Each row has a name. Each piece below is followed by the name of the row it came from, unless a question asks for something else. Each question is about the rows just above it. Places in a row count from 0.

[ 96  89 159 165 122 111 131 124] : muku
[131 119  93 117 158 136 134 143] : vipip
[143 105 118 154 151 142 127 119] : zigu
[127  35 148 141 156  85  80 131] : Mabig
[147 163 128 120 113 166 148 117] : Nuga
[160 183 132 123 122 144 126 146] : kob
[126 159 158 173 102 150 162 107] : saden
[146 164 162 150 151 128 116 177] : vufu
[138 110 164 106 129 140 122 123] : rud
[176 186 205  86  88 147 104 122] : suvit
[ 37  83 155 119 118 103 162  93] : Kenis
[164 158  56 119 143 128 118 133] : boti
[155] is at row and place	Kenis, 2
Where in the named rows is [120]?	Nuga, 3
Row and place of [116] in the named rows:	vufu, 6
[142] is at row and place	zigu, 5
[205] is at row and place	suvit, 2

[137  95 164 138 176 134]  Nuga
[ 95  98 130  53 101 157]  vufu
[138  74 122  53  90 154]  Mabig
[110 149 164 228 158  94]  vipip
[104 165 143 183 124  96]  muku
[153  94 112  73 130 160]  saden
[147 116  73  75 118 153]  boti
Where in the named rows is [116]?	boti, 1
[160] is at row and place	saden, 5
Where in the named rows is [122]?	Mabig, 2

[ 80 123 103 144  79 105 116  55 130 158 121 187 137 163  83] -> vipip
[ 73 123 103 144  79 105 116  98 130 158 121 187 137 163  83] -> vufu
[184 152 129 103 159 121 123 133 180 121 128 116 104 123 148] -> Kenis
[139 104 138 114 119 133 125  90 207 123 123 137  99 137 111] -> zigu
q: [184 152 129 103 159 121 123 133 180 121 128 116 104 123 148]	Kenis
Row and place of [119] in the named rows:	zigu, 4

[ 47 124 111 126 189 104 127 161  87  98 149 154  77  98 102 110 143 141
  82 127  93  93 115 143 207 154 169  74 111  78 187 158  96 138 105] = Kenis
[111  79  87 132 101 136 199  87 143  87 114 160 105 128 169 130  59 165
 166 138 101  78  84 149 160  73  68 161 128 162  94  46 124 128 158] = vufu
[147 171 115 158  97 108  91  83 105  89 146 156 100 174  37 174 106 141
  90 196  80 179 167 119 118 126 115 108 123 108 178 149 127 131 144] = saden
[129 112  99 137 134  88 135 145 131 130 145 131  82 156 179  93 158 140
 195 131  76  84  99 143 125  69 128 155 167 119  95 132 123 170  64] = boti
[134 164 113 153 106 110  96  93 105  92 146 155 100 165  47 166 111 140
  92 187  81 167 159 119 129 126 121 105 121 104  78 148 122 132 138] = suvit
[112 124 127 110 142 134 162 161 167 129 136 104 139 148 156 137 113 143
 108 124  97 149 100 177 119 161 163 138  98 128 150 150 119 162 109] = kob
[ 47 124 110 125 186 108 127 163  89  99 148 155  81  99  98 111 142 141
  83 130  94  95 117 139 206 154 168  73 107  76 187 154  95 138 107] = muku
[ 68 121 110 128 177  99 129 158  98 106 148 148  76 110 123 105 148 140
 110 126  89  90 109 145 188 133 159  94 126  89 164 152 103 146  94] = rud
[ 42 126 112 125 192 105 126 163  84  96 150 156  77  94  96 111 143 141
  75 127  94  93 116 142 212 160 171  70 108  76 192 158  94 136 108] = Nuga
[ 45 124 111 126 187 106 126 163  86  98 148 155  79  98  98 111 143 140
  80 128  93  94 116 139 210 154 168  71 107  76 189 155  94 137 107] = zigu
[108  99 144 138  71 129 119 148 114 136 136 154 142 181 108 108 136 128
 185 174  80 112 134  74 139  56 107 125 117  89 119  90  93 155  92] = Mabig
[181] is at row and place	Mabig, 13
Row and place of [86] in the named rows:	zigu, 8
Which row holds [ 47 124 111 126 189 104 127 161  87  98 149 154  77  98 102 110 143 141
  82 127  93  93 115 143 207 154 169  74 111  78 187 158  96 138 105]?	Kenis
The row with [ 47 124 110 125 186 108 127 163  89  99 148 155  81  99  98 111 142 141
  83 130  94  95 117 139 206 154 168  73 107  76 187 154  95 138 107] is	muku
[129 112  99 137 134  88 135 145 131 130 145 131  82 156 179  93 158 140
 195 131  76  84  99 143 125  69 128 155 167 119  95 132 123 170  64] is in which row?	boti

